One turning vector, and how many ticks it has turned:
The counts run from 0 to 140.
[-26 -11  21  -4  37  10  16 -15 -11  12 -15   5  -8  10   1   0  29   6
   2   7  17   9  -7  -6  19  32 -21  24 -21 -16  26   2   6 -10 -25  13
   1   8  23   7  16  33  10 -20  21  24  34  10 -28  -1  15  -1 -15  19
 -12 -21  -7  26   6  -3 -25  11] => 13
[-16 -21  18   3  23  -1  33  -2 -25  35 -13  11   7 -10  -7  36 -11  15
   4  12  13 -13  -3 -15  -6  33 -17   6  22 -19   3  -2  12 -32 -12   4
  -2  -7   0  13  17   7  13 -17   3 -16  49  28 -16   3  22 -12  31   7
  12 -22 -17 -14  -6  14 -19   6] => 44
[ -2 -15   8  15  35 -17  19 -33  -6  28  -1  15   8 -21  -5  16  13  14
  21  -1  29  13 -13  17  -6  10  -7   1  -4 -15   6 -29 -17 -19   4  -3
   7   7  23  -6  26   4  13 -20 -19  34  -2   5 -34   6  -4 -18   8   3
  12  20 -41   7 -14  19 -32  23] => 21
[  0  -2  11  -2  12  -9  11  31   4   3  15  43  -2  11 -20  11  -3 -23
  23  46  13  25  11   8 -24 -20 -17   1 -27  11  -5  -3  18 -53  11  13
  -4  -4 -11   7  11  28  10  -5  15  16  31  11 -15  11   0 -28  -7   8
  -1 -32 -18  -5  12   7   0  -8] => 92
[  4 -47  14 -24  30   4  11  -7  -8  34 -27  -3   2 -14  -5   4  16  12
  23  13  13 -22 -25   1  13  29 -16  10   5 -19  -1   6   2 -42 -28  28
 -12 -17  45   0  32  11  37  -9   2  12  10  -3 -14  12   2 -18   2 -10
  -4  16 -12  -5   0 -13 -13  24] => 39
[  4 -36   6 -27  12   6   4  12  20  -2   3  41  -6 -12   1  19   2  10
  16  26   0 -22 -14  18 -25  33 -40 -15   1  17   3 -15  24 -23 -33   9
 -11 -24  10 -23   9  -5  22   1 -23  18  20   7   1  31  -4 -14   2  12
  27 -19   9 -14 -19  -8  10  18] => 34
[-18 -11   8 -23  18   0  -1   9 -19  13 -25  22 -17 -12  -7  -5 -19   3
  25  22  18 -16 -18 -11  29   8 -30 -21   7 -24 -12   3  29 -49 -31   4
  -1 -18  19 -10   8   0   8  -8  40  -9  46   0 -18  12  20  -2  -7   3
   8 -21  -8  -4 -12 -27 -21  -9] => 41
[  5  -4  -1  19   6 -35  -4  -6  26  36 -12  24   3  -3 -22  12  23 -13
  41   7  33   8   6   4   1 -23  -6   1 -35 -21 -13 -23  -8 -17   9   3
 -16  -4  35  -2   7  19   2  -8   1  29   2   2 -40   6 -10 -26  -4  -5
 -13 -23 -28  20   0  -2  -5  10] => 98
[-11 -27  11  20   7   9  10 -26  17   9  17  10   3 -11   5   3  19  36
   1  14   0  -6   5  26 -17  18 -25 -14  -7  14  36   7  34   3 -38   1
  21 -33   1  -7  -2   0  25 -19 -25  16  24  18 -34  -2 -12 -19   9   6
  -7  -1 -20  14 -11   7 -15  18] => 29
[-19  -6   2   0  28  -6  13  -5 -28  22   7  -5  -2  -5  15 -20 -20  17
   4  34  20  -7 -27   2  27  23 -17   0   5 -11  21 -12  19 -26 -17  -5
  29 -19 -13  20 -15   9  10 -18   0 -12  31  25 -40 -17   1 -25  24   7
  10 -22 -42  -4  -4   5 -27  26] => 46
[ 14 -41  13 -15   5  -7  -5  18  18  12 -18  24  18   9 -19  19  13 -17
  49  14  17  11   9   1 -39   9 -25 -14  -7   1   9  -1   5  -7 -27  -4
 -15 -16  11  -5  16  28  12  22  -2  -4  23  -2  26  36   8 -21  11   4
   5  -8   2  18  11  19  11 -15] => 84
[-12  -5  -3 -15  11  -3 -20   9  11  -8  -2  36 -14  11   1   1   1  -2
  25  23  16  14   2 -12 -23  24 -44 -11 -28  22  13 -24  12 -19 -14 -10
   9 -21  -4 -34  -2   8  10 -19  17  14  36   8  12  16 -15  -3 -13  27
  17 -44  12  29 -16  -8   5  -5] => 109
[ 13 -23  10  22  13  -5  21 -21  24  31   9  24  -1 -29   0  18  29  25
  21  -5  17  -6 -14  25 -17  22 -20 -15 -10  -9  17 -14   1  20 -30 -16
  -8 -16  28   1  16   3  21   3 -37  14  11   8 -13  19   8 -16  17   5
  -3  17 -22  34  -6  20  -7  30] => 129
[-27  -1  10   2   3 -18   5  18   8  -9 -18  26  -5  11 -13   3  -9  -9
  15  34   1 -13  11 -22 -21  15 -11 -30  -2  -6  16  14  34 -13 -41 -14
  14 -12 -30 -22   6  30  -2   7  19  20  45  -1 -21  22  16   7  -6  -9
   5 -21  -3   6   3 -10   1  -5] => 59
[ 13 -42  21   6   1 -26 -26  36   2  19  -3  31   9  -4   6   8   9   8
   9  26  24   4 -22   4 -23  -1  -3 -19   2  -7 -29  -3  24 -21   2 -26
  -2 -25  -3   1   4  -7   5 -32  18  -9  41   1 -22   2  -5 -22   5  -1
   3  -7 -42 -17  -4 -12 -16   7] => 69
[-22   2   2  37   3 -10 -10  -5  15  25  -7  -3   7   6   0  11  34  11
   6  13  26  19  -3  -2 -23  13 -11 -10 -27   2  26  -1   8  15 -35 -19
   2 -34  -4  -3   3  11   8 -38  12   4  44  10 -24 -18  -2  -2  -5  18
 -24 -25 -13  50 -19 -13 -16   1] => 104
[  6 -15  -1  26   3  -9  -2  12  24   8   5  28   1 -21 -26  17   8 -16
  28  14  11  14   5  34 -34 -15 -25 -34 -31  11 -14  -8  22 -11  -8 -11
  -5 -25   3   8   8 -11  11 -22   3  -2  27   2  -2  17 -21 -30  15 -10
  -3 -20 -15  29 -19  -1 -13 -28] => 101
[ -2  -5 -19  17  18  -3   0 -24  22  41  -3  -6   8 -12   2  15  27  11
  26   7  28  14 -15  -4  -5  33 -25   5 -28   0  21 -33 -20  15 -21 -13
 -12 -21  20  -9   3  10   8  -3 -17  23  17  19   0  -5   3   2  10  12
  -2 -25  -4  51 -19   9   0  24] => 4
[-17   0  15 -18  41   8  24  -6  -6  -1  -6  26  -9 -12 -16  14   0 -20
  28  29   0  15   7  15  -2  19 -36  10 -17   8   7 -16  -1 -57   2  31
   8  14   7  -5  31  11  25  -6  -4  25  20  19 -10  17  -5 -22   5   3
  26 -16   1 -17 -17   6 -29 -10] => 16
[-10 -12  17  17  35  -7  15  -9 -16  16  20  24   3 -18   4   9  10  17
   3  10  33  21 -27  27 -18  12 -13  -6  -3  -7   4 -32  -3 -29  11 -14
  24   3   6   2  27   1  15 -22 -20  22  17  12 -23   6 -10 -16  -3  16
  18   6 -46   1 -10  16 -32  13] => 20
[ -6  12 -13  10  25 -15   1  14   7  36   2  23  -3  -2   1  16  12   1
  12  40  26  32 -22   2 -13  18  -4 -10 -16   3  -1 -17   6 -23  19 -37
  -1   0 -24  19   2  24 -18 -23  11  12  17  26 -11  -3  -1 -32  13   1
  10 -13 -34  28   6  18 -28  21] => 95
[-17 -14  -8 -14  23 -15 -20  23   1  16 -17   7   1  12  15 -21   2   5
  19  51  15   1 -20  -4   6   8   5  -2  -6  -6  12   2  21 -35  -6   8
   9 -15 -11 -25  -5  31  -6  -6  18  41   1   9 -32   0 -10 -10 -20  -3
   5  -6 -32  -9  -2 -20   3  38] => 64
[  9 -25  15 -17   8  -8 -10  -6  11   1  -3  20  -2  -6 -18  -2  13  -3
  47   8  16  -7  -6  26  -7  -4 -45   3 -39   4  13 -24  -1  -5 -26  17
  -6 -20  37 -12  15  10  31  10  -8  21  18  -8  -1  27 -21  -5 -18  15
  -6 -30  10  29 -16 -10   9 -11] => 7
[ -7 -22   6 -17  29  11 -20 -13   4  23 -15   3  -1   6  17 -14  34  20
  19  23  30  33 -29   3   6  47 -26  15 -19   8  11 -10 -13  -8 -15 -19
  -9  -5  13 -12  17  18   2 -21  22  18  25   0  12   4  -3 -12 -12  25
   7   0 -10  34   2 -13 -22  14] => 113
[ -6 -12   5   5  17  -1  21 -32  26  27 -16  12  -8 -14   6   6  25  21
  23  -4  16 -11 -13  17   2  22 -30  -5 -16 -13  16 -11   4  25 -42 -21
 -17 -15  28   4   9  16   9  -3  -6  17  17   4 -21  13  14  -7  10  -3
  -9   4 -10  48  -2  -1 -14  33] => 130
[-23  25 -12  25  33   3  26 -39  -4  32   4   2  -2  -9  -5  -3  11  13
  20  19  27  25   5  -6  19  15 -28 -10 -11  -5  21  -6   8 -42  -5 -15
  23  -7  14   7   1  18  -5 -25  12  14  20  27 -34 -19   8 -10  11  16
   2  -8 -25  24   1  13 -31  11] => 122
[-18   7 -14 -21  37   1  15   2  -3  18 -28   7 -11 -20   5  -2   4   4
   6  36  10  -5 -22  -3  25  37 -28  -5  -9  -2  17 -18  -3 -49 -12  14
   7 -12   8 -19  15  11   8   1   7  30  15  15 -20   2  -2   3 -13  -6
  18 -24  -8   5 -27 -24 -13  27] => 140
[  9 -47  22  22   3 -27 -16  13  -7  37  -8  11  27  -3  -8  18  11   8
   6  24  33  -1 -15  -4 -31  -5  15 -12   7 -20 -11   5  17 -20   0  -4
  -5 -23   7   7   9   1  17 -34   3  -1  35   8 -22  -3  -9 -18  10   1
  -7   8 -44 -11  -8  -3 -12  -2] => 70
[-21   9  11  -4  39  -6  14  -5   0   5  -5  54 -19  -5   4  21  -9  11
  14  15  15  10 -17  -4   1  22 -31   6 -11 -11  -3 -32   5 -34   2 -23
  -2  25  -6 -12  -6   7 -12  -9  14  15  38  22 -11  19   9  -5   6  18
  20 -19 -18  -2  -4   8 -38  10] => 18
[  0  -1  19  22  12 -14   7 -26  11  -1  11  25 -23 -17 -11 -15  -3  13
  34   3  18  -1  12  33   6 -10 -35 -33 -12  -3 -14 -15  32 -34 -21 -15
  20 -19  26  -6   5 -14  19 -14   3  26  13  -3 -38  24 -18  -9  -9  -7
  11   2 -18   4 -13  -6 -25 -14] => 24
[-24   5  -4   8  20 -29  26 -16   3  24 -18   3   9 -13 -11  12 -30 -10
  49  19  16 -16  11 -14  15  11 -28 -23   1 -27   7 -29  -4 -25 -17   9
  20   1  20 -19   1  13  -5  23  -6   1  13  16 -30  26   3  -7  24  -6
  28 -25 -24  -9 -24  17 -11   2] => 49
[ 13 -10  -8  13  18 -22 -10   8  21  40   7  22   8  -5 -11  -1  23  -2
  27  27  28  14 -12  29  -6 -19  -2  10 -32   2  -1 -18  -3 -17  14   7
 -11 -12  16  19   2  20  14 -26  -4  22  -3  10 -36   2 -29 -38   5   0
 -12  -9 -40  20   5  12 -13  17] => 97
[-12  -2  17  -6  17   1  13   7   2  12 -15  30 -10  -1 -16  18   9   0
  21  -3  18   9  -6  -5  -9  30 -32 -13 -19 -17  10 -15   1  -6 -35 -22
 -11  -7  16 -16  19  16  11  -1  21  13  51  -5  19  28  17  20 -15  17
   9 -27  17  46 -13 -12 -14 -24] => 9
[-12 -28   3  -9  20  16  10  19  -3   0  18  24 -14  -7   5   6  17  12
 -13  23  13  -9 -27  11 -30  27 -18   4  -5   8  31  -5  21 -19 -29  11
  -3 -20 -13  -1  12  16  31 -20  -8  21  36  13 -22 -11   0  -2 -24  15
  -2 -15  -7   9  -5  -7 -10  33] => 137
[ -2 -26   6   0  13 -25 -20  30   9  18 -27  39  -3 -11   3   7 -10   1
  20  35  13  -3 -15 -14 -10  11  -5 -28   0 -13 -35   0  15 -24  -2 -40
 -10 -12 -15 -13   0   2 -15 -18  35  -5  36   6  -5  24   5 -26   8  -9
  17  -4 -23 -15  -8 -11 -20   9] => 68
[-10   5  19   3  31 -11  10  -5 -21   2  18  44 -10  -1  14   6  -4  21
   9  17  26  25 -25  12 -13  18 -26  -7 -12  -7   1 -32  10 -34  13 -32
  12  12 -10   5  10   3   3 -19   7  19  33  12 -16  12  -5  -2  -8  31
  18  -9 -36   4 -10   3 -31  11] => 19
[  1 -26   9  16 -13 -30 -10  -2  11  22  -7   7  11  19 -26  27  -4 -10
  36  26  15 -17  34 -17 -22 -18 -15  -4 -15  -3  -6  -6  21 -30  -6   9
   0 -22  14  -3 -16  -2   8  -6   9 -19  27  25 -24   3  -5 -18  35   9
   1 -45  -7 -26  -9   9  10 -21] => 75
